In the rows, 128 means zero.
One hidden turn or mirror swaps the rows below in pairs. Which row is each named row swapped with?
zavi: [128 119 149 149 110 108 122 113 141 115 164 130 139 106  97 132 134 125
 121 131 129 134 133 127 101]
Dise: [126 151 145 160 156 140 150 107 139 113 115 125 111 116 132 119 132 148
 161 134 163 125 129 125 116]
Gaba: [131 130 106 170 124 133 142 135 164 100 125 150 136 130 139 129 128 127
 127 126 158 168 111 117 140]
Beko: [133  97 113 110 127 112 127 156 145 116 111 164 148 138 100 125  87 138
 124 132 149 118 148 105 129]
nuv: [142 111 135 108 145 116 138 144 129 147 117 151 153 110 117  92 126 162
 132  99 129 110 140  83 137]
sigus: [122 117 124 119 164 162 125 116 147 135 122  90 154 137 141 114 127 134
 135 142 104 140 111 104 147]
giri: [120  99 102 101 141 120 133 167 148  97 126 141 134 145  95 122  98 134
 118 129 137 100 141 104 135]
lopag: [130 142  94 110 130 143  99 100 125 105 117 115  93 142 119 118 155 125
 161 104 123 132 147 116 144]
Fis: [146 119  86 118 147 143 142 138 137 130 131 110 102 146 169 104 139 119
 135 130 112 132 142 105 137]
Teg: [126 131 127 124 163 157 121 114 153 125 129  84 164 131 129 111 124 134
 121 137 134 142 107 111 156]
mov: [146 131 138 126 132 144 129 107 133 139  96 138  86 148 149 129 119 144
 134 118 168 122 123 111 139]
zokin: [123 132 141 137  97 122 131 117 129 112 172 138 147 121  86 123 142 114
 139 112 113 135 139 128 119]
Ruteb: [132 108 140 146 100 149 137 133 115 123 144 135 119 116 124 118 132 126
 144 111 140  98 121 155 158]
tus: [110 152 107 128 118 143 120 139 158  97  91 145 130  92 101  97 126 133
 119 128 158 150 121 108 146]
nefas: [112 115 130  88 121 146 134 128 158  95 119 105 150 127 146 131 127 106
 105 135 145 151 129 123 122]
Gilap: [143 120 119 108 142 116 139 133 141 148 128 147 135 112  92  87 118 161
 125 105 128 114 147  76 150]
lis: [139  99 122 136  91 141 144 129 106 117 152 134 122 118 112 137 128 127
 158 135 141 111 138 152 130]
neri: [120 150 106 125 117 138 104 135 159 100 105 140 136  95  97  97 131 136
 131 124 146 170 114 113 158]
gigu: [143 154  90 109 123 147 110 106 126 111 123 118  90 137 110 107 161 125
 159 122 127 117 148 112 131]
zapo: [127 134 160 137 112 115 116 112 137 113 171 126 129 125  90 132 141 123
 145 115 129 125 132 117 106]
veve: [132 137  86 112 127 154  96 106 115 112 123 112  94 146 119 112 161 120
 142 105 125 122 145 116 138]
bidu: [144  97 138 111 153 123 130 137 143 153 125 133 151 111 118  98 135 154
 119 104 133 116 148  76 145]
luteb: [147  94 122 142  97 152 137 143 108 129 129 130 114 117 127 133 125 127
 151 116 126 105 124 149 153]
Zop: [117 146 110 121 119 139 116 132 160  94  89 132 130  88 102  99 131 136
 132 131 147 160 121 107 162]
vas: [125 102 101 112 136 119 136 175 149 108 111 147 135 140 103 138  92 122
 129 116 137 115 139 122 138]
Nad: [124 113  98  98 150 114 140 169 161 119 124 146 135 140 102 137 100 116
 124 106 152 128 135 124 135]
geg: [139 149  87 107 131 141  99 110 123 113 126 119  93 135 117  99 156 136
 161 112 120 139 153 116 135]
fibob: [146 118 137 109 146 122 131 133 138 147 130 142 149 110 109  94 118 159
 123 111 142 106 143  69 140]
vide: [114 154 137 156 158 135 151 119 144 109 109 136 133 136 132 130 127 146
 166 130 144 139 133 118 107]
vuba: [147 124 124 114 129 134 133 115 145 120  83 137  95 150 144 135 116 151
 130 107 172 126 141 104 117]
makob: [144 139 139 128 131 134 142 110 143 131  90 137  88 119 146 128 117 147
 126 113 172 117 129 122 120]
sepek: [129 116 131 120 168 155 114 111 158 132 122  86 158 136 127 108 130 119
 121 129 129 143 110 104 146]
Pinur: [128 136 100 170 111 134 135 135 161  98 126 141 136 134 144 129 132 123
 133 124 151 168 118 109 131]
galob: [140 119 122 120 138 138 122  99 133 136 104 127  90 159 136 142 124 144
 124  97 168 120 131 111 131]
fimi: [113 153 106 113 123 139 119 139 156 104  92 133 133  88 104  84 122 135
 121 123 151 153 120 110 147]
fefe: [144 111 138 113 150 117 120 136 136 151 133 138 144 123 127  91 120 153
 122 101 127 109 165  78 138]
Sidev: [137 147  93 116 120 152  94  98 115 106 127 115 100 149 110 116 154 130
 149 105 131 132 141 120 135]
tum: [137 116 144  97 144 125 130 141 144 140 137 128 149 101 110  85 122 155
 128 107 135 112 147  73 141]
Kapul: [115 121 130 109 165 157 114 124 153 116 127  89 161 153 132 113 129 120
 128 138 125 138 124  91 145]
maz: [130 129 145 144 110 102 132 118 128 111 159 136 149 111 104 131 157 123
 140 127 124 128 115 125 100]
rut: [117 140  95 122 130 142 120 137 162 103 101 145 142 104 103 100 131 147
 124 129 166 162 121 108 163]
Zatid: [129 148 144 136 117 121 134 115 124 101 172 115 133 124  93 130 135 119
 138 135 117 118 137 118  99]
Kelut: [147 118 129 105 152 106 121 143 133 148 124 139 149 127 119  96 135 150
 124 107 122 107 133  70 138]
Loz: [148 104 129 134  85 137 145 144 123 124 147 136 123 117 131 126 133 120
 134 140 130 113 130 157 142]
sada: [162 108 129 130  88 166 141 145 111 134 138 131 119 122 124 127 139 124
 149 134 137 117 130 141 151]
Padid: [123 114 134  95 116 153 116 127 153 101 114  99 151 146 144 140 124 102
 103 124 139 141 134 111 127]
dulur: [138 125 135 117 157 125 130 136 141 146 132 138 159 109 114  92 112 153
 124  91 141 110 136  75 159]
fon: [110 145  95 120 117 145 124 128 164 110  91 130 132  88 104 104 138 135
 128 131 147 157 120 109 152]
muv: [126 123 103 162 115 128 141 145 159  96 122 148 144 139 134 135 134 123
 133 115 161 164 111 113 148]
Losep: [145 125  76 123 138 132 140 134 145 134 123 111 101 137 168 100 136 120
 135 125 116 136 141  99 138]
zesur: [123 148  86 115 115 152 101 108 129 118 108 118  99 151 113 118 161 128
 158 111 125 132 152 111 140]
Mobo: [145 118  81 120 132 130 150 142 133 132 129 112  91 140 161 103 143 119
 141 136 117 127 133 111 141]
Pideg: [126 127 158 148 117 104 126 118 138 119 156 131 132 126  97 139 148 114
 134 128 120 130 138 124  93]
Siram: [125 149  93 110 123 148 105 110 119 115 130 119  92 146 123 105 162 116
 156 124 122 136 150 130 142]
ris: [147 111 131 102 156 116 133 138 142 151 127 144 143 119 104  90 128 149
 118 104 122 105 147  80 150]
zogo: [136 158 138 156 157 141 144 115 138 108 109 124 124 134 125 113 136 138
 158 134 158 129 149 116  95]
febal: [123 120 145 137 112 110 125 118 125 116 165 130 142 123  94 136 138 120
 137 121 112 127 116 131  99]
Gaku: [138  94 132 128 104 137 127 120 114 139 142 134 123 117 127 121 125 114
 143 117 124 109 131 160 137]
Vak: [136 101  98 103 136 110 132 164 153 129 126 158 133 150 118 130 103 136
 120 107 148 109 141 119 145]
sudu: [122 132 154 137 112 116 128 106 131 119 174 125 140 120  99 132 139 108
 138 118 123 127 135 129 107]
domez: [126 168 137 147 159 139 143 120 132 112 116 119 123 146 131 115 130 145
 160 135 154 127 147 123 110]
pepef: [118 146 102 121 122 145 113 132 167 100 101 136 146 100  98 104 139 126
 126 111 151 154 113 109 163]
dupi: [121 100 112 101 135 112 130 167 150 138 118 148 141 139 102 115  92 125
 130 114 144 115 134 110 160]
Sif: [130 126 150 145 102 117 136 114 130 106 165 137 144 121  89 135 150 120
 134 120 123 128 133 132 111]
liso: [125 115 138 101 100 148 126 119 153 112 112  98 128 123 148 130 123 101
 107 129 129 153 120 132 129]
rabu: [113 121 147 100 104 149 139 141 151 102 100 108 139 110 140 118 121 108
 102 146 143 147 137 122 123]

Nad is swapped with sada
lis is swapped with dupi
Vak is swapped with Loz
Kapul is swapped with Dise
Padid is swapped with makob
Sidev is swapped with fimi

